A state moves one step at a time under one of 6 hidden systems, and each row is a state written as 20 numbers. Each run below is a few steps of one system.
seq 1, q_613:
[[ 16   8   3   7   4  20   1  19  24   0   4  14   9  15  -6  14  -6  -7
  -26  -6]
 [ 11   5 -15 -11   5  17  -3  12  -7   6 -19  26 -15 -11  -5   2   1 -26
   -7   9]
 [ -2  -2   3 -20  -1  -4  11  -7 -25  21 -16   1  -8   7  -3 -24   4  -9
   17  10]
 [-15  -4  17  -4  -7  -3  12   7   4  31  12  -9  12  26   6 -14   3  19
   12  -1]
 [ -1  16  16   9   1  12  10  18  17   9  14   9   8  13   0  16  -2   9
  -24 -12]
 [ 17  10  -2  -7   3  21   3  14  13 -10 -19  17  -8  -1  -8  10   0 -21
  -23   8]
 [  2  -8 -19 -20   0   5   4   7 -18  19 -20   4 -13   2   0 -15   1 -24
    6  14]
 [-12  -7  14  -8   4  -5  10  -5 -18  36   5  -3   9  16  -2 -23  -4   3
   14  -2]
 [ -9  12  23   5  -5  10   8   5  17  17  13   8  16  24  -5   7   4  25
   -4  -3]]
seq 2, q_501:
[[ 14  -7   9   3   0   2  -8  15  -6  -2  14 -11  20  14 -24 -24 -19  15
   -2 -13]
 [  3   2  23   1  14  16  -1  -1  13  19  13  23  14  -5   2   1   9  -5
   23 -11]
 [ -1  28  21 -11  -5  -8  17 -10  -9  -9 -15   9 -19  -5   8   3  16  -2
   -2   2]
 [ -1 -20 -10 -10 -13 -14  -4   0  24 -21 -15 -23 -14 -12   6  -8  10   5
   -3  12]
 [ -5 -15 -23   3   3   0   2  22 -19  15  13 -19   0 -18   9   3  -5 -17
    4   1]
 [ 11   1  10  13  22   5   5 -16 -20 -10   6 -10  22   8 -21   2 -21 -11
  -11  -7]
 [  4   6  -3  12   1   6 -12 -22  11  -7   5  17  13  13   2  14  11  14
   27  -1]
 [-10  14  -1  -4 -12 -27  -3  -8  -8  13  -1  18 -24   2  18 -11   6  13
   -5 -16]
 [-23 -18   6  -7  -5  -1   3   1  17   7  -8  -7  -5 -16 -11  -6  -5  15
  -31  13]]
seq 3, q_226 (9 x 20):
[[  4   6  -5  -9   7  24   0   0  -5  15 -15  33  -4  -8  -2   8   7 -20
    7  10]
 [-15  15   5 -11  -4   1  23 -15 -20   8 -20  -8 -12  10   4   6  10  -1
    0  24]
 [ -4 -14   9   3   3  -8  15 -14  20  -4  -6 -31  12  28   5  -1  -3  -2
  -10   8]
 [ -4 -18 -17  10  -1   7  -6  21  32   6  10  -4   5   0  10  16  -4  -3
  -19  -1]
 [  8   5 -34   6   0  11 -14   8 -13   1  -7  21  -7   0  -8  10 -12  -9
  -22   3]
 [  3   0 -13 -14  -6   5  -6 -19 -10   8 -24  18  -5  19 -10 -12   7   4
   17  17]
 [-16  -4  17 -18  -8  -9  18   2   7  26  -9  -7  -6  20   8 -18   7   8
   -2   7]
 [  3   6  18   6   3   7  13  10  25  -3   5  -7   9  21  -3  10  -7   1
  -32  -7]
 [ 20   4 -20   5  -4  16  -6  20  18 -22  -5   2  -1   2   5  24   7 -15
   -3   6]]
seq 4, q_741, 9 rows:
[[-10  15  29  -8   1  -2  24  10 -15   1   4 -12 -10 -24   6   3  10  -9
   -3   0]
 [  7  10   7   8   5   5   7 -25 -15 -24  -4 -14  15  16 -12  10   2   4
   17  11]
 [  2 -20 -14  16  13  -5  -6  -4   7   8  19 -10  16   1  21  12  -1 -17
   19 -10]
 [-19   8 -14  10   4 -12   5  -8 -17   9   3   4 -15 -17   9  16  -9  -4
  -31  -5]
 [-14   3 -17  -1 -19   1  -9  -8 -13   4  -4   3  -1  10 -13   0   5  37
   10  20]
 [ 13  -4   1   4  -2  -8 -15  19  -2  13  24   8  11  11   1 -21  -6  11
   12 -28]
 [ -2  -1  20   3   9   3  -6   2   8  -8   6  12  -2 -35 -17  -3  -8   4
  -24 -13]
 [  4  11   7 -13 -11   4   1   8  -8 -21  -8  -5 -11 -21  -2   0  22   7
   28  16]
 [ 18  -2  10   0  17  -7   2 -14 -23  -1   5  -6  11   8   0 -18  -6 -23
   26 -14]]
seq 5, q_226:
[[ -7   3 -14   2  -7 -18  -2   5  11  23   5  12 -10  24  24  -2  -3   5
  -16 -16]
 [ 13  10   1  -1  -1   0  -8  -9  22 -12 -17  26 -11  11  -9   0  -5   5
  -31  -7]
 [ 12   4  -3 -20 -21   9  -2  22   9 -14 -22  -1 -15   2  -9  -9  14   7
    3  20]
 [ 11  -6  12 -16   5  14  16  20 -10  15  -9 -13   5   8 -14 -18  -6 -22
    0   8]
 [ -7   6  12   4  11  27  18   3   6  19   6   3  18  10   1  24   5 -10
    4  14]
 [ -4  11 -18   9   1  -7  16  -7  -4  -4  -2 -11  -7  11  27  30   7 -18
   -6   6]
 [ -2 -20 -18   4  11 -10  -5 -31  16  -8 -17  -3  -4   1   4   4  -8 -15
  -16   7]
 [-22 -20 -23  -5 -15   2 -10   6  11  15  -9  -2  -6  -4  -9  -3  -3  22
  -16  20]
 [  7   0 -16   0 -10   2  -5  15 -14  17   1   3   5  34 -15 -16 -17  11
  -13  -4]]
seq 6, q_619:
[[  0   8  -2 -17 -24 -14  -4   7  10 -13 -18   4 -26  -2   6 -15  15  17
   -2   3]
 [  5 -20  11 -12   2 -12   0  14  -8   5   5 -22   2 -11  -8 -36 -13  -6
   -2  -9]
 [ -3  -9   5  10  14  23   2   8  -9   1  14  -7  20 -25 -17  16  -5  -5
    7   9]
 [ 14   7 -18  10   2  10  -2   1  15 -13   1   4   5  12  19  28  13 -16
   16   2]
 [ -7  -4  -1  -6   5 -17   4 -32  15  11 -19  10 -10  17  17  -6   4  -9
   -5  -1]
 [-24   4  -1  -6 -10 -17   9  -6 -30  11  -4 -10 -16 -11  -5  -8  -3  16
  -15  10]
 [ 14   0  -5  11  -7  -3 -12  11 -13 -23  13 -19  12   4 -21  -7 -14  19
   -1  -8]
 [  9 -16  -5   8   7  17 -20  12  25  15  13  22  18   2  -8   0  -5   5
    7 -10]
 [  1  20  10  -4   7   7  11   4  -4  19   0  29 -10  -6  17  11  11 -22
    4  -9]]
seq 7, q_906, 9 rows:
[[-15   2   9   2   2 -18  13   1 -32  16  10 -16  -2  -4  -3 -13 -15   4
  -17  -9]
 [ -6 -14  16  10   8  10  -3  -6  19  14  17  -2  31  14  -7   0  -2  16
   17  -3]
 [  6  15 -16   2 -13   6  -4  20   7  -2   7  13  -8  -1  21  23  21  -1
   18  -1]
 [ 22   8   3   1   8  -9   1 -10   9 -35 -15  -3 -12  -4  -1   1  -5 -22
  -23  -8]
 [-13 -19  -7 -17  -5   0  -2  -7 -11   9 -19  -7  -8 -11 -19 -22  -2   7
   -1  23]
 [-12   7   5   7   3 -11   8   5 -31  25  23  -8   8  11   4  -5 -10   7
    1 -15]
 [  6  -1  13  14   9  15  -7 -11  29   0  13  13  23  11  -2  15   5   8
   13  -6]
 [  4  13 -16  -7 -17   2  -4  16  12 -12  -8  12 -23 -14  16  18  20  -3
   -1   6]
 [ 14  -5   5  -4   5 -17   4  -5  -4 -23 -11 -19  -9  -6  -5 -16 -14 -18
  -24  -8]]
seq 8, q_741 (9 x 20):
[[  0  -4  -1 -10  -9   2  -7   0  -8  12 -15   8   0  19 -28 -27 -14  21
  -16   7]
 [  9  -6  15  -7  -7  18  -1  35  25  10   9   2  12   4  -9 -11   4   8
    7  -2]
 [ 24  19  19  -3   6   5   5   8  12 -25  -8  11  -8 -10  -2   5   2 -18
  -15 -12]
 [  5 -10   1 -11   5   4   1 -23  14 -16 -26  -3  -6 -10   0   0  13 -15
   15  19]
 [ -1  -8  -2  -9   4  -9  22   1  -7  19  -5 -21  -1  16  21  -7   3 -27
    8   4]
 [-12  -1   2   9   9   9  17 -10   0  10  -3 -11  14  25  -9  15 -15  -2
  -31  10]
 [ -2   2 -24  10 -15  10  -5  14  22  -3   5   0   3  19   9  27   8  13
   -5  11]
 [ 15   5 -26   2  -5 -15 -18   3   3  -6  -6  21 -15  10   8  -8  -9  -3
  -16 -19]
 [ -9 -19  -2 -16  -6   0 -11   0  12  14 -17  13 -11 -11 -14 -27  -3  12
  -12   9]]
seq 9, q_501 (9 x 20):
[[-25   0 -14   2 -18 -12   5  -5   8   5  -3 -12 -10  14   8  11   5  28
  -18  14]
 [ -1  -7  -9  10  -9  -1  -8  31   9   4  20  -8   3  -4  -4   1 -13  14
  -25 -14]
 [ 13   2  10   2  14  26  -9  17  -6   7   9  22  12 -17 -25  -2 -10  -6
   -5  -7]
 [ 14  15  16 -15  -2  15   2  -5  -9  -4 -14  15   3   8 -16 -11  12   1
   26  10]
 [  0  -4   8 -17 -11 -18  10  -4  14   2 -10 -13 -11  13  22 -17  17  -2
   21   3]
 [-14 -11  -2   1   3 -14  17   4  11   6   0 -23 -12 -13  27  13   3 -22
  -18   1]
 [  6   1 -19  17   7   7   0   2  -6 -23   2 -14   3 -11 -10  24 -13 -12
  -23   6]
 [ 22  -4 -24  13   3   6 -24  -6 -13 -10   5  14  13   9 -16  -2 -11   4
   14  -6]
 [ -7   1   2  -3   5  -4  -4 -21 -13  32   1  25   6  18  -1 -17  -3   9
   13  -9]]
seq 10, q_613, 9 rows:
[[-26   6  -4  -2  -8 -15  19   0 -22  14   2 -21 -12  -2  13   9   2   3
  -13  11]
 [  5 -15  10   9  11  -1   7 -13  20  -5  -2 -19  19  28 -10  -4 -16  -2
  -20  -3]
 [ -3  -6 -29  11  -3  21 -17  14   6  12   6  20   6  -3 -12  17  -7  12
  -11   6]
 [ 15  19  -4   1   4  -9  -7 -19 -25  -9 -12  25 -13   0  -7  -8  -5  -6
   -6 -11]
 [  3 -14   6 -19 -15  -7 -10   1  16   0 -10  -2  -6   2  -1 -29  13  15
   25   5]
 [-10   9   8   2 -10 -13   9  28 -16  13  26 -14  -4  -8  12  -2   1  12
   -2 -15]
 [ 18   6  29   6  16  13  12   3  14 -20   5 -12  17   2 -11   5  -4 -14
   -7  -7]
 [  0  -4 -27   0  -2  23  -2  15   7   1  -6   4  -2  -8   7  27  13 -15
   10  21]
 [ -8   2  -5   0  15 -16  10 -28 -23  14  -9   3 -10  -1  14  -1  -5 -23
   -4  -3]]
seq 11, q_906, 9 rows:
[[-18  -4 -15   4 -15   4 -11  20  18   1   9   3  -6 -19   2  16   7  26
  -11   6]
 [ 21   4   4  -3 -12 -17   1  22  10 -17   3 -19  -5  19   7 -15  -4   0
  -11 -18]
 [ 18 -17  -1 -14   9  16  -4   3  -1   5 -14   3   8  -1 -14 -20  -1 -22
   22   9]
 [ -6  20  -9   6   3   9   6  -1 -43   7   3  10  -2  -8  -9  16  -4  -3
   -3   8]
 [-13  10  26   8   5  -1  13 -24  16  -3  -1  -1   9  17  -5  11   0  18
  -21   2]
 [-17 -16  -3  -9 -10  -4   6  15  28  17   1  -8  -8 -12  23   5  16  -1
    7   8]
 [ 19  -9 -21  13   4 -11  -7  14  -5 -18  14 -21   4  -1  10   4 -12 -19
   -3 -15]
 [ 16  -6 -16  -4  -1   8 -15 -16  -3  -9 -19  10   6  24 -23 -14  -5   8
    9  11]
 [-11  17   3 -10  -1  -3   7  -3 -24  28  -6  28 -16  -2   6  -6   2  -5
   -7  -4]]
seq 12, q_619 (9 x 20):
[[ -7 -18 -14  -3   0   1  11  14 -10   6  -3 -33   1   0  -5  -4 -14 -12
  -20  13]
 [  6  -5 -20  16  12  18  -1  -3 -10  -5   0  -6  17  10 -20  18 -18  -9
  -16  10]
 [  5   8 -26   5  -5  15  -6  -3   5  11  -8  25   5  34  -1  16  -1   4
   -4  11]
 [ -3  18   9  -7  -5  -5  11  -4  -6  21 -10  16  -7  35   2 -10  -2   6
  -16  -3]
 [ -9  13  23 -10 -12   2  12  11  -6   1  -5  -5  -4   4 -22 -13  -3  24
  -25   7]
 [ 15  -2   3  -3 -10  14  -1  41  11 -10   6 -15   3  -3 -15  -3  -3   6
  -15   0]
 [ 18 -12   2  -3  14  25   2  18  19   5  -3   4  10  -1  -7   1  -5 -31
   -8   0]
 [ -1   6  -3 -11   6  20  16  -2  -5   9 -20   5  -5   2   3  17  10 -27
    0  23]
 [ -1   5  -6  -7  -7  -6  18 -13  -7  -8 -20 -24  -4  30   5   4   4  -4
   -5  21]]

Which system made each run below?
seq 13, 2 rows:
[[ 12   6  10   3  23  15   6   3  -9  11   0  18   5  -3  -8   1 -14 -31
  -20 -12]
 [ 10  11  -1  -3  -1  19   0 -18   7 -14 -23  12   4  18 -13  12  10   2
    9  21]]

q_501
seq 14, 2 rows:
[[  5  -8 -13  -3  13   6  -5 -15  -4  24  -7  24   3   9   9  -3   2 -23
   22   1]
 [ -7  11 -13  17   8   2  -9 -11 -11  -2   4  25  -8 -21  -3  23  -8   2
  -21  -7]]

q_906
seq 15, 2 rows:
[[  2 -17  -4  -9   2   7   1  -5 -23  -1  -9 -21  11  -1 -27 -20 -10  -1
   11  20]
 [  0  -1   6   4   8  24  10  25  -6  26  19   0  18   3   1  11  -2 -13
   11  -2]]

q_741
seq 16, 2 rows:
[[ -8  -5  13   9  15  17  16  -9  16  -6   3 -19  17  -6  -3  27   2 -12
   -5  15]
 [-10   0 -30  11   3   7   4 -13   1   1 -10   0  -1  11   9  31  -1  -7
  -14  20]]

q_613
seq 17 (2 x 20):
[[ 23  12  -7  16   6 -10 -12 -10  -1  -7  14  14   8  22  13   4  -3  -5
   15 -26]
 [-16   3  18  -6   0  -3  -6 -22  12  18  -6  30  -5  -5   0 -11   9  18
    5  -3]]

q_619
seq 18:
[[-18  -2   1  -8  -5  -3  20   2   7   5  -5 -17 -12 -16  25  16  22 -11
   11  16]
 [  1  -7  -6   7   5 -25   5 -21   0 -26  -6 -30  -5  -3  11   2  -6 -14
  -12  -2]]

q_619
seq 19, 2 rows:
[[  0  21   2  17   8   2  -1 -32  -7 -16   3  11  10  14  -5  23  -1  12
   -3  -2]
 [  4  -3 -16  -1 -11 -12 -15 -12  32 -16 -15  12 -16   3  14   4  12   7
   -3   1]]

q_613
seq 20:
[[ -5   3   7   3   5   8   9 -10  -1  10 -11   3   9  25 -22  -3 -19   7
  -35   8]
 [ 12  -3 -22  -4 -10  14 -15  11  10   9 -10  23   2  29 -15  -8  -8  11
   -8   6]]

q_613
seq 21, 2 rows:
[[  6 -13 -15  -7  -3   0  -6 -12  -3 -10 -10  -8  -1  -6   6  -4  15  -8
   38  16]
 [-14 -15  -2   6   8 -18   9 -20  -4  17  11 -19   9  14  21  -2   0  -4
   19  -5]]

q_619
seq 22, 2 rows:
[[  6  12  29   2  -5  13   2   5  29  -9   3   7  11  11 -12   4   7  23
   -3  -3]
 [ 10  12   4 -13 -12   0  -4  23  12  -2  -1  17 -20 -17  15  -4  19  -6
   10  -9]]

q_501
seq 23:
[[-12  -3 -12  12  -4   3  12  10   5  23  14 -15  12  30  13  18  -3   4
   -6   3]
 [ 10   0 -22  14   8  -7  -9 -11  17  -1  -2  17  -2  18  16  16  -7 -14
  -19 -13]]

q_226
seq 24:
[[ 13   4 -21  -3  -2  23  -6  23 -12  19   3  20   5   8  -1   5   4 -13
   21   4]
 [ -2  11  16   1  12  -1   1 -19   8  20  -3  38  -4   5   4  -1  -2  -6
  -12 -15]]

q_741
seq 25 (2 x 20):
[[ -5   9  -6 -11 -19   1   7  16 -25  22   4  -4   0  22  -2 -12   6  17
   20  10]
 [ 11  12  22  11  24   5  12 -12   3   3  10   8  14   8  11  14  -2 -25
    4 -19]]

q_906
seq 26 (2 x 20):
[[ -8  12  13   4   0  -8   6 -33 -16 -10  -4  -8   9  17 -11  -1   0  21
   11  10]
 [-14  -4  -7   6 -21 -11  -8  13  17   6  14 -10   0   9   5   1   3  38
   -6  -3]]

q_619
seq 27, 2 rows:
[[ -6   5  14 -10  -3   0   1 -15   7  20 -12  21   0  27 -11 -18  -3  20
   -9   2]
 [  4  14  13  -8 -20  -1   9  22  23  -3  -2  -4  -5  24   8  -2  12  16
   -9   0]]

q_226
seq 28 (2 x 20):
[[ 14   2 -26  -8 -15 -15  -3  24  -6  -1  -4  -5 -21   6  18  -8   3 -14
   -2  -8]
 [  7  -8  13  -6  17  15  -4 -14   5   9 -15  24   6  -6 -23 -15 -11 -12
  -11   2]]

q_226
